(in the rows, 128 means zero)
One turn moves each row of this set onto another row. After a few examples, where does it send each row asked below?
Q_142: |  94 | 127 |  89 | 151 | 117 | 167 |  65 | 106 | 119 | 124 | 171 | 129 | 190 | 121 | 136 |
Q_155: | 143 | 153 |  99 | 150 | 102 | 149 |  77 |  74 | 131 | 162 | 131 |  83 | 173 | 110 | 152 |
Q_469: | 152 | 169 | 124 | 140 | 124 | 129 | 103 |  72 | 101 | 140 | 120 | 121 | 194 |  89 | 119 |
Q_703: | 165 | 144 | 104 | 120 | 133 | 131 | 126 |  97 |  88 | 139 | 143 | 119 | 188 | 100 | 118 |
Q_741: | 100 | 137 | 123 | 114 | 150 | 146 |  89 |  84 | 141 | 147 | 153 | 185 | 179 | 121 | 140 |
Q_946: | 156 | 140 | 112 | 147 | 110 | 130 | 102 | 100 | 106 | 133 | 142 | 110 | 199 |  87 | 142 |
Q_362: |  49 | 129 | 110 | 170 | 144 | 138 | 126 |  86 | 140 |  99 | 138 | 113 | 150 | 137 | 157 |
Q_208: | 112 | 145 |  92 |  90 | 109 | 112 | 127 | 109 | 146 |  96 | 145 |  78 | 118 | 137 | 127 |
Q_257: |  54 | 126 | 114 | 146 | 151 | 135 | 136 |  87 | 127 | 116 | 150 | 145 | 111 | 126 | 151 |
Q_335: |  82 | 157 | 135 | 114 | 172 | 101 | 157 |  79 | 137 | 113 | 127 | 113 | 137 | 131 | 142 |
Q_822: | 132 | 110 | 114 | 159 | 157 | 158 | 128 | 118 | 151 | 128 | 148 | 145 | 165 | 144 |  92 |
Q_431: | 116 | 135 |  78 |  95 | 146 | 160 |  98 |  95 | 112 | 130 | 160 | 142 | 187 | 150 |  99 |
Q_559: |  46 | 178 | 116 | 118 | 132 | 116 |  87 |  82 | 163 | 118 | 129 | 124 | 151 | 117 | 101 |
Q_193: | 161 | 153 | 123 | 124 | 125 | 113 | 112 |  94 | 110 | 147 | 139 | 148 | 177 |  88 | 139 |
Q_657: |  45 | 138 | 112 | 128 | 134 | 138 |  99 |  98 | 165 | 103 | 140 |  84 | 186 | 117 | 112 |
Q_34: | 106 | 141 |  92 | 127 | 142 | 105 | 110 | 101 | 115 | 111 | 142 |  75 | 102 | 126 | 161 |
Q_570: | 129 | 132 | 102 | 179 | 127 | 154 |  98 | 113 | 159 | 113 | 138 | 123 | 175 | 152 |  90 |
Q_826: |  68 | 148 | 118 | 156 | 133 | 135 | 125 |  90 | 103 | 102 | 143 |  63 | 124 | 101 | 130 |
Q_576: | 161 | 135 | 105 |  98 | 136 | 136 | 118 |  84 | 133 | 181 | 142 | 128 | 154 | 124 | 152 |
Q_171: |  55 | 146 | 110 |  92 | 143 | 123 | 112 | 105 | 141 | 131 | 157 | 141 | 118 | 107 | 100 |
Q_500: | 105 | 131 | 117 | 119 | 133 | 144 | 103 |  68 | 118 | 118 | 118 |  50 | 107 | 101 | 126 |
Q_477: | 117 | 153 | 118 | 191 | 131 | 151 |  87 |  95 | 146 | 131 | 132 | 149 | 146 | 129 |  86 |
Q_723: |  97 | 129 | 147 | 125 | 159 | 121 | 117 |  65 | 150 | 122 | 112 |  81 | 130 | 104 | 170 |
Q_530: | 132 | 127 | 131 | 153 | 139 | 158 | 107 | 100 | 154 | 142 | 138 | 166 | 134 | 121 |  81 |
Q_997: |  89 | 152 | 100 | 104 | 101 | 150 | 102 |  55 | 163 | 105 | 110 | 113 | 123 | 143 |  95 |
Q_994: | 120 | 153 | 110 |  91 | 160 | 104 | 123 |  69 | 144 | 114 | 106 |  81 | 126 | 145 | 138 |
Q_863: |  96 | 113 |  97 |  89 | 111 | 168 | 128 |  73 | 158 | 103 | 126 |  98 | 133 | 141 |  95 |
Q_378: |  95 | 154 | 119 | 129 | 128 | 179 |  65 |  55 | 123 | 140 | 131 | 140 | 187 | 110 |  97 |
Q_830: | 142 | 138 |  80 | 141 | 150 | 146 | 123 |  93 |  96 | 161 | 148 |  85 | 180 | 134 | 148 |
Q_342: |  59 | 109 | 103 |  95 | 145 | 150 | 124 | 117 | 141 | 115 | 165 |  96 | 156 | 112 |  97 |
Q_409: |  94 | 142 | 153 | 105 | 110 | 136 | 115 |  63 | 170 | 113 | 113 |  84 | 128 |  92 | 126 |
Q_909: | 130 | 168 | 123 | 145 | 148 | 140 | 103 |  52 | 110 | 185 | 121 | 124 | 158 | 107 | 144 |

Q_142 -> Q_378
Q_703 -> Q_946
And these:
Q_822 -> Q_570
Q_257 -> Q_863
Q_657 -> Q_559
Q_576 -> Q_830
Q_500 -> Q_723
Q_335 -> Q_208

